Each row has a name. Each question is about the rows just above it. Places in a row count from 1.

[100 109 138 128] : kamiz
[100 101 126 133] : sesa
[ 99 127 156  87] : Dimi
[175 111 118 190] : bas
[175 119 165  94] : Ribav
[ 90 106 106 183] : zis
[175 119 107 169] : kib
[ 99 127 164  87] : ligo
[ 97 117 151 119] : Non
One entry of bas was changed: [175 111 119 190]. Where, and from what?
3, [118]
Where does [175 119 164  94] differ from Ribav, and what was there?
3, [165]
Number of entries in [175 119]:
2
How many entries does [100 109] have?
2
Count the entries of [100 109 138]:
3

[134 105 111  88 126 120 126 198 125 144  86 130 162 132 121  85]  Lubi
[134 120 111  88 126 120 126 198 125 144 137 130 162 132 121  85]  Binu
[134 101 111  88 126 120 126 198 125 144 137 130 162 132 121 104]  nof
One entry of Binu was changed: [134 120 111  88 126 120 126 198 125 144 137 130 162 132 121  86]. Where, and from what?
16, [85]
How many entries does [134 105 111  88 126 120 126 198 125 144  86 130 162 132 121  85] have?
16

[125 116 136 121 126 154 147 138 125]  botud
[109 133 165  93 121 165 118  96 159]  buvi
[100 134 162 127 136 155 132 109 163]  bomad
[ 98 127 142  73 107 147 112 106 137]  Podeb
[154 134 114 149 124  94 148 155 122]  nofe
[147 123 115 115 115 121 137 145 111]  Duban
[133 140 161 191 160 131 171 142 165]  guno
[110 146 161 106 125 137 117  99 166]  vav
[117 143 130 153 142  95 131 130 142]  rol
[147 123 115 115 115 121 137 145 124]  gulok
Where does [110 146 161 106 126 137 117  99 166] differ from vav, and what was there?
5, [125]
Number of entries in [154 134 114 149 124  94 148 155 122]:
9
Count the entries of [117 143 130 153]:
4
Count the entries of [117 143 130 153 142  95 131]:
7
How many entries does [ 98 127 142  73 107 147 112 106] have?
8
One entry of gulok was changed: [147 123 115 116 115 121 137 145 124]. Where, and from what?
4, [115]

[139 131 104 148 146 115 139 132 183 194  99  91] -> gafot
[ 89 100 121  93 113 107  89  97 167 168 115  75] -> beto
[112 147 133  77  88 128 112  66  86 126 152 114] -> Mimev
[139 131 145 148 146 115 139 132 183 194  99  91] -> vaf
How many entries does [ 89 100] have?
2
One entry of Mimev was changed: [112 147 133  77  88 128 112  66  86 126 152 115]. Where, and from what?
12, [114]

[104 117 117 108 163 131  93  93 116 158 122 134 137 111 148 126 130 112
 102 100 144 149 129 137 142  96 115 127 117 154 126 130  99 103 126 152
 103 162  91 175 101 110 125 141 159 113 132 124 173 144 108 103 160] -> kete
[112 157 149  73 142 125  95 104 131 158 109  93 137 120 180 148 129  96
  97 145 112 155 111 107  90 128 128 151 149 157 126 133 112 130 138 101
 116 124  53 143 119  92 142 132 169 153 123 132 144 150 100 126 148] -> butu
[107 123 144 122 121 127 109  93 156 141 125  88  97 141 122 156 104  97
  97 151 133 152 129 145 114 100 107 123 152 115 132 138  94 152 154 105
 156 116 137 143  88 128 117 173 106 140 133 141 180  88 111 144 123] -> kabus
[136  96 154  79 119 135 107 132 117 117 122  96 161 136 145 120  89 133
 106 148 116 117  85 144 132 117 131 161 118 124 130 115 143 119 105 123
  97 146 120 106 124 110 162 148 113 157 131 168 122 104 133 146 167] -> Vima
[112 157 149  73 142 125  95  96 131 158 109  93 137 120 180 148 129  96
  97 145 112 155 111 107  90 128 128 151 149 157 129 133 112 130 138 101
 116 124  53 143 119  92 142 132 169 153 123 132 144 150 100 126 148] -> Nom
[117 130 160  85 117 144  96 133 133 144 105  84 141 116 151 131  94  91
 142 140 137 151 137 115 121  96 103 159 111 123 136 100 140 171  96 156
 115 168 106 127 104 119 153 108 119 143 146 161 124  90 146 108 103] -> vizek
One entry of kete was changed: [104 117 117 108 163 131  93  93 116 158 122 134 137 111 147 126 130 112
 102 100 144 149 129 137 142  96 115 127 117 154 126 130  99 103 126 152
 103 162  91 175 101 110 125 141 159 113 132 124 173 144 108 103 160]. Where, and from what?
15, [148]
How many entries does [136  96 154  79 119 135 107 132 117 117 122  96 161 136 145 120  89 133
 106 148 116 117  85 144 132 117 131 161 118 124 130 115 143 119 105 123
  97 146 120 106 124 110 162 148 113 157 131 168 122 104 133] have?
51
One entry of kete was changed: [104 117 117 108 163 131  93  93 116 158 122 134 137 112 148 126 130 112
 102 100 144 149 129 137 142  96 115 127 117 154 126 130  99 103 126 152
 103 162  91 175 101 110 125 141 159 113 132 124 173 144 108 103 160]. Where, and from what?
14, [111]
One entry of kabus was changed: [107 123 144 122 121 127 109  93 156 141 125  88  97 141 123 156 104  97
  97 151 133 152 129 145 114 100 107 123 152 115 132 138  94 152 154 105
 156 116 137 143  88 128 117 173 106 140 133 141 180  88 111 144 123]. Where, and from what?
15, [122]
Changed vizek: [117 130 160  85 117 144  96 133 133 144 105  84 141 116 151 131  94  91
 142 140 137 151 137 115 121  95 103 159 111 123 136 100 140 171  96 156
 115 168 106 127 104 119 153 108 119 143 146 161 124  90 146 108 103]. Place and old value:
26, [96]

[162 139  65 123 100  89 167 192] : Fos
[140 131 115 169 148 135  84 171] : Famo
[165  64 130 172 160 159 176 137] : sinot
[169  83 111  77 168 124 102  70] : gimig
[ 63 185 150 138 157 168  84  97] : fomin
[185  82 181 139 115 184 188 129] : tari
Count the entries of [ 63 185 150 138 157 168]:
6
Where does [170  83 111  77 168 124 102  70] differ from gimig, and what was there?
1, [169]

